Small tables with named rows and columns. After each table, cells are looked up by row and column.

fiz =
|  | keb | mes | lun | botile | gofimi | raz | beteg | pesuzek | seg |
|---|---|---|---|---|---|---|---|---|---|
| ribason | 75.21 | 75.27 | 23.20 | 55.70 | 59.01 | 66.94 | 61.35 | 61.73 | 36.68 |
| lanati | 98.27 | 49.06 | 22.92 | 63.37 | 71.55 | 56.53 | 84.96 | 41.43 | 48.81 |
| ladom | 53.93 | 67.22 | 54.60 | 60.98 | 44.23 | 64.73 | 40.04 | 58.23 | 61.19 |
| befife | 56.95 | 72.42 | 35.08 | 56.36 | 59.84 | 67.03 | 41.37 | 68.80 | 41.48 |
| dabufep | 71.60 | 58.44 | 42.59 | 48.93 | 59.42 | 50.07 | 73.16 | 57.62 | 52.65 |

dabufep, mes -> 58.44
lanati, seg -> 48.81
ladom, pesuzek -> 58.23
dabufep, seg -> 52.65
ladom, lun -> 54.60
befife, keb -> 56.95
ribason, gofimi -> 59.01
ribason, botile -> 55.70
ladom, mes -> 67.22
ribason, raz -> 66.94
lanati, gofimi -> 71.55
ribason, keb -> 75.21
befife, mes -> 72.42
ladom, beteg -> 40.04
ladom, raz -> 64.73
Row with the largest lun: ladom

Table zuduruz
,depugo,bon,domafas,zor,pumil
lef,35.2,60.5,44.2,54.3,56.7
ton,38.8,26.3,23.6,52.8,47.0
daluga,15.6,26.3,45.6,55.4,71.2
bivobe,48.8,68.3,46.2,70.1,62.4
gur,26.3,43.3,34.2,55.5,55.3
gol,66.1,60.6,67.2,91.5,22.4
goreru,54.0,42.4,46.3,66.9,27.0
fug,10.3,32.8,62.7,55.6,57.8
fen,9.0,20.5,52.5,61.9,69.1
dedavub,62.0,40.0,46.7,36.8,5.0
vatufu,15.6,29.8,59.6,52.4,48.7
vuput,45.2,72.1,37.1,50.1,52.0
kifimi,44.9,52.2,63.4,54.1,44.4
ver,27.6,53.0,12.4,51.2,42.7

goreru, pumil => 27.0
lef, zor => 54.3
ton, depugo => 38.8
dedavub, domafas => 46.7
ton, domafas => 23.6
vuput, domafas => 37.1
vatufu, pumil => 48.7
vatufu, depugo => 15.6

Table namigi
|  | riv | kurufo | lonemi |
|---|---|---|---|
| rez | 95 | 65 | 97 |
| les | 177 | 221 | 106 |
| zunumek | 118 | 116 | 135 |
| bak | 138 | 170 | 157 |
| sil | 115 | 128 | 142 |
| rovin | 66 | 42 | 124 |

lonemi of rez: 97
kurufo of sil: 128
riv of les: 177
lonemi of zunumek: 135
lonemi of les: 106
kurufo of les: 221
lonemi of bak: 157
riv of sil: 115
lonemi of sil: 142
kurufo of zunumek: 116
lonemi of rovin: 124
riv of rez: 95
riv of rovin: 66
kurufo of bak: 170
kurufo of rovin: 42
Row with the largest lonemi: bak

vaf:
         kof  bopu  zuro  mivet  gobudis  bugoriv  zukes  fopira  rem
rig       75    91   100    111       59       96     97      79  107
seku     137   101   129     95      131       85    102     123   90
bimaser   61    94    96     90      155       97    102      92   88
mufu      88    69   143     89      120       76     75     113   85
nezeg     74   101    75     85       76      103    101      42  101
lib       88    92    81    111      103       82     97      60  107
fibi     129    87    72    108      100      110     72     112   86
kagi      70    94    95    102      158      101     71     220  108
fizat    105    78    98     84      142       68     90      56   88
der       75    91   164    103       76       44     85      93  113
ruregup  106    98   109     95       86      138     71     167  102
pas       98   117    75    102       48      103     92     156   87
virep     73   121    68    102       54      104     91     180   92

bopu of kagi is 94
bugoriv of seku is 85
kof of der is 75
mivet of rig is 111
rem of bimaser is 88
rem of fibi is 86
gobudis of fibi is 100

tafezu =
cols = sot, dirufaf, lovuso, ren, larirem, kodaz, mezubev, teladu, mezali
tane: [7.28, 3.42, 6.42, 2.78, 2.24, 5.22, 4.23, 4.64, 6.09]
lideten: [7.65, 7.60, 4.95, 8.22, 1.11, 2.49, 5.69, 4.85, 1.94]
zorefak: [5.02, 7.38, 4.91, 3.59, 3.99, 4.96, 7.09, 7.40, 0.79]
ril: [2.84, 4.75, 3.53, 1.89, 8.45, 4.44, 2.23, 5.05, 4.70]
sutu: [5.70, 8.13, 5.09, 6.29, 3.01, 4.68, 4.47, 6.20, 4.79]
litev: [5.48, 4.78, 3.48, 5.93, 7.61, 5.46, 1.62, 1.04, 5.97]
buf: [6.87, 7.04, 4.22, 7.56, 6.99, 6.57, 4.06, 7.35, 4.46]
letu: [5.51, 6.93, 5.33, 7.28, 1.21, 5.43, 5.90, 6.87, 4.01]
sezeg: [5.96, 1.58, 5.82, 5.40, 0.98, 3.24, 6.79, 6.41, 4.26]
nere: [4.68, 7.44, 6.70, 5.89, 3.77, 3.58, 7.92, 8.23, 2.52]
zuzizu: [4.60, 4.07, 3.00, 0.36, 2.59, 5.25, 5.75, 5.47, 5.22]
sisud: [5.82, 5.90, 5.44, 4.65, 4.97, 4.36, 4.54, 4.80, 7.00]

dirufaf of nere: 7.44
sot of lideten: 7.65
kodaz of sezeg: 3.24
teladu of zorefak: 7.40
mezubev of zorefak: 7.09
ren of ril: 1.89
teladu of letu: 6.87
kodaz of sutu: 4.68
dirufaf of letu: 6.93
mezali of zorefak: 0.79
ren of lideten: 8.22
larirem of sezeg: 0.98
larirem of zuzizu: 2.59
mezali of buf: 4.46
mezubev of lideten: 5.69
ren of buf: 7.56
sot of tane: 7.28
ren of sezeg: 5.40
mezali of tane: 6.09
larirem of litev: 7.61

